In the rows, 128 means zero.
Each named turn below is shown by a few rows before and after it. Which turns, in which order, take the first row of each later pair to the second? The first pair is answered.
turn K814:
139 112 124 97 138 115 139 137 123 131 |-> 145 118 127 98 139 110 136 131 117 137
95 139 112 115 159 134 145 115 130 150 |-> 97 133 110 113 162 135 144 117 130 150
177 135 160 122 149 125 101 146 131 123 |-> 170 156 161 135 133 115 103 125 113 133
turn K973:
155 87 101 140 136 149 108 140 148 85 |-> 90 109 114 147 77 138 147 144 128 100
123 107 111 112 122 117 119 101 135 118 |-> 97 129 133 132 117 130 135 106 114 138
161 119 152 104 148 122 132 144 128 132 |-> 136 116 141 96 112 103 145 146 132 127
143 156 168 131 120 106 137 145 125 131 |-> 163 143 158 125 134 104 124 145 137 121
turn K30:
112 118 152 149 123 149 127 146 119 147 |-> 147 105 136 138 151 144 106 141 130 135
128 140 139 113 134 90 149 143 131 157 |-> 140 130 128 106 145 88 140 140 138 152
81 137 126 123 97 152 137 117 120 131 |-> 128 145 172 129 135 160 120 151 130 137
124 156 133 136 106 111 123 116 114 137 |-> 148 157 143 134 120 112 113 122 122 138
turn K174:
99 146 163 158 100 126 126 129 111 154 |-> 94 101 95 123 153 142 130 117 121 154
110 135 130 124 99 116 135 142 132 136 |-> 109 118 103 114 119 119 133 136 138 133
118 130 127 132 123 126 124 144 135 123 |-> 117 124 117 129 128 123 125 140 139 119
116 128 114 95 145 104 154 135 129 156 |-> 139 141 110 118 101 86 123 101 125 124
turn K537:
135 127 165 138 119 163 106 152 133 101 |-> 145 141 178 126 120 135 116 162 132 114
103 168 165 150 85 117 122 120 95 130 |-> 100 172 162 135 109 110 138 122 88 158
107 110 142 116 124 141 127 131 130 108 |-> 115 116 152 114 116 129 127 139 134 105
Now pairs of rows:
Between the rows of a pair lie 2 to 4 turns.
100 113 93 116 110 118 149 125 127 120 |-> 132 113 115 122 174 155 127 136 128 136 -> K814 then K973 then K973
86 100 86 119 140 155 153 128 129 120 |-> 101 135 160 135 85 124 152 162 138 108 -> K537 then K174 then K537
159 130 125 120 157 114 106 130 127 142 |-> 146 125 122 144 159 147 99 124 121 139 -> K30 then K30 then K973 then K537
99 105 142 130 120 141 145 168 183 120 |-> 94 109 131 145 87 137 135 147 178 101 -> K174 then K30
91 136 105 126 118 132 172 157 130 160 |-> 150 128 105 158 166 174 113 137 133 137 -> K973 then K537 then K814
168 144 144 141 137 132 97 97 115 126 |-> 133 119 92 108 115 106 126 88 124 122 -> K174 then K814 then K174 then K973
118 146 158 129 117 111 152 137 130 158 |-> 156 130 126 115 155 104 136 118 130 159 -> K30 then K814 then K174
134 150 137 161 135 156 113 107 101 139 |-> 156 147 122 152 125 131 105 95 108 125 -> K537 then K537 then K174 then K174
146 107 92 123 166 123 128 126 134 129 |-> 132 132 101 146 163 135 133 108 108 149 -> K814 then K30 then K973
107 109 95 122 136 134 152 128 136 134 |-> 99 120 130 141 128 152 153 148 136 131 -> K30 then K537
159 156 142 127 159 108 122 122 104 155 |-> 149 132 106 133 172 138 112 104 105 141 -> K174 then K537
115 119 111 119 95 99 145 127 138 112 |-> 116 114 129 109 119 110 155 157 148 123 -> K174 then K814
146 162 186 130 122 123 129 141 107 141 |-> 120 131 128 120 175 166 138 118 96 157 -> K30 then K814 then K174 then K537
151 153 155 129 150 130 128 143 128 143 |-> 136 141 102 119 114 100 128 101 123 123 -> K174 then K814 then K973
157 113 90 128 140 123 100 77 121 115 |-> 130 118 98 150 150 159 107 79 105 129 -> K174 then K537 then K537 then K174
92 132 137 143 145 166 141 130 114 151 |-> 85 135 128 127 90 117 154 126 119 133 -> K30 then K814 then K973 then K973
160 116 120 127 163 173 111 110 132 122 |-> 92 125 134 129 115 181 156 133 127 134 -> K973 then K973 then K814
169 131 171 141 142 129 114 154 122 139 |-> 151 119 152 142 172 157 121 143 116 151 -> K537 then K537
119 87 92 113 136 145 130 143 173 116 |-> 141 122 148 147 86 128 109 149 168 98 -> K174 then K814
130 140 131 175 118 152 119 108 107 129 |-> 165 125 136 165 130 142 100 122 129 113 -> K973 then K30 then K30 then K30
110 146 145 168 143 140 119 121 104 124 |-> 101 133 118 160 112 125 118 107 111 103 -> K174 then K174 then K973 then K30
89 138 117 126 120 141 159 117 111 167 |-> 125 113 114 148 86 149 107 108 141 99 -> K537 then K973 then K537 then K973
152 130 137 151 139 124 122 123 127 127 |-> 125 133 125 136 139 119 149 122 117 149 -> K973 then K537 then K973 then K537
151 143 134 135 148 145 107 120 118 130 |-> 100 132 106 118 104 127 142 122 123 124 -> K814 then K174 then K973 then K30
150 141 107 130 130 117 108 78 111 128 |-> 134 167 148 135 136 121 131 101 97 157 -> K174 then K174 then K174 then K537
131 142 155 130 99 118 149 144 100 125 |-> 108 121 125 110 130 131 167 146 104 136 -> K174 then K30
114 134 119 130 114 123 128 130 116 147 |-> 122 128 135 137 105 130 120 143 128 132 -> K814 then K814 then K174 then K30
95 108 136 99 115 144 159 156 137 138 |-> 103 150 155 137 113 148 143 122 100 158 -> K174 then K537 then K973 then K537
131 149 79 150 91 104 104 75 109 115 |-> 119 148 69 147 134 134 111 75 94 144 -> K973 then K174 then K174
120 136 130 125 95 98 145 132 133 122 |-> 164 143 127 133 133 105 115 113 126 125 -> K973 then K973 then K814
176 160 199 141 140 126 102 158 138 132 |-> 167 180 186 144 110 94 108 123 114 139 -> K537 then K30 then K174
128 187 143 140 131 95 149 125 89 129 |-> 163 166 137 123 181 102 133 142 107 128 -> K973 then K174
136 109 103 92 166 133 137 156 125 145 |-> 177 148 132 129 114 102 104 118 103 121 -> K814 then K174
102 132 119 106 121 99 170 128 125 139 |-> 87 136 126 123 120 124 171 132 122 142 -> K537 then K174 then K174
119 131 115 148 114 115 103 84 114 130 |-> 127 128 107 141 139 119 103 81 113 139 -> K537 then K973 then K174 then K174
123 165 140 132 148 142 142 131 113 174 |-> 127 138 79 121 117 117 125 85 122 136 -> K174 then K973
175 123 138 146 149 141 73 123 143 101 |-> 116 93 72 115 169 148 116 108 137 122 -> K30 then K174 then K174 then K814
112 141 148 119 173 144 156 157 124 170 |-> 127 88 93 114 160 154 124 138 158 108 -> K537 then K973
155 160 158 135 137 120 114 104 109 151 |-> 132 120 112 131 168 164 111 98 118 140 -> K174 then K537
109 132 124 134 134 168 145 131 130 159 |-> 120 131 131 140 146 172 131 131 131 154 -> K174 then K30 then K174 then K30
186 94 99 111 151 125 99 117 155 112 |-> 99 107 76 116 77 115 142 99 130 119 -> K537 then K30
78 107 133 119 130 168 166 170 130 142 |-> 160 110 132 116 195 163 119 151 128 142 -> K973 then K814
121 107 93 118 129 128 131 104 127 126 |-> 120 139 146 121 106 102 149 132 122 142 -> K537 then K537 then K30 then K537
166 76 92 103 151 134 108 120 150 102 |-> 130 101 77 137 104 138 109 76 112 104 -> K973 then K973 then K174 then K973
169 150 142 142 132 102 106 111 140 113 |-> 131 127 128 132 186 150 132 139 140 142 -> K174 then K537
98 126 143 144 77 111 97 120 127 101 |-> 93 131 154 115 86 87 123 146 132 121 -> K537 then K814
